128 stands for zero in the data rows.
Here are some points:
[135 182 126 145 136 130 144 169 119 131 155 126]
[130  88 130 113 118 121 101  96 101 136 112 120]
[138  87 129 146 155 143 109 118  88 142 132 121]
[136  74 121 117 166 133 116 112 141 127 115 115]
[125 239 118 127 140 107 166 182 170 118 159 127]
[127  51 139 107  87 125  85  71 112 136  88 126]
[131  65 130 100 140 129 100  91 107 133 105 118]
[116 255 116 113 118 101 182 213 173 117 173 135]
[122 217 116 129 163 131 179 186 185 117 157 126]
[142 106 121 192 211 187 159 185 117 130 159 126]
[133 178 118 145 157 132 161 166 175 119 139 128]
[123 117 125 132 138 127 133 127 150 125 118 126]
[126  51 148  78  21  90  75  31  89 136  74 137]
[119 137 121 180 180 171 159 169 119 125 154 132]
[123 252 127 115  93 103 140 167 145 127 161 137]
[115 220 122 153 140 126 164 180 142 121 170 132]
[121  98 126 173 197 170 146 159 106 130 147 129]
Here are 14 more points, each followed by its number:
[117 114 129 120 143 132 119 121 108 125 132 121] 0
[124  89 124 195 215 180 159 167 118 128 153 128] 1
[130  50 139  92  73 106  81  62 111 134  84 131] 2
[142 183 116 136 154 124 154 158 156 131 143 122] 3
[134  69 134  97 103 117  97  73 133 128  95 127] 4
[120  90 120 132 153 140 125 119 151 129 118 114] 5
[131 255 112 133 153 129 194 213 185 112 172 129] 6
[125 248 125 126  99  90 149 174 143 126 166 138] 7
[131  61 146  77  29  93  66  31 101 133  77 134] 8
[117  80 132 109 115 115  88  82  99 136 105 122] 9
[137  88 122 193 209 191 172 178 108 124 157 127] 10
[140 172 121 148 162 139 162 162 163 112 139 129] 11
[130 100 132 135 142 127 123 115 113 134 112 132] 12
[119  49 149  76  18  96  61  33  89 133  75 138] 13
Which three of these numbered points are nearest to each point below, ignoring the 2 directions in which the first points spread most? Their numbers follow each, nearest first.
[125 122 127 128 142 128 120 136 111 133 137 119] > 0 9 7
[118 135 123 134 126 151 148 137 165 126 128 128] > 5 4 6
[128  42 149  68  15  93  72  36  95 133  76 137] > 10 13 8
[118 143 121 189 190 176 160 193 126 119 165 130] > 13 8 1
[129 139 124 155 172 145 143 165 126 126 159 127] > 0 9 8
[122  48 133 111 115 108  91  69  93 141  97 116] > 9 12 0
[131  57 132 114 138 123  91  67  97 137  95 114] > 9 3 12
[136  91 126 114 130 143 118 103 143 126 111 126] > 4 6 11
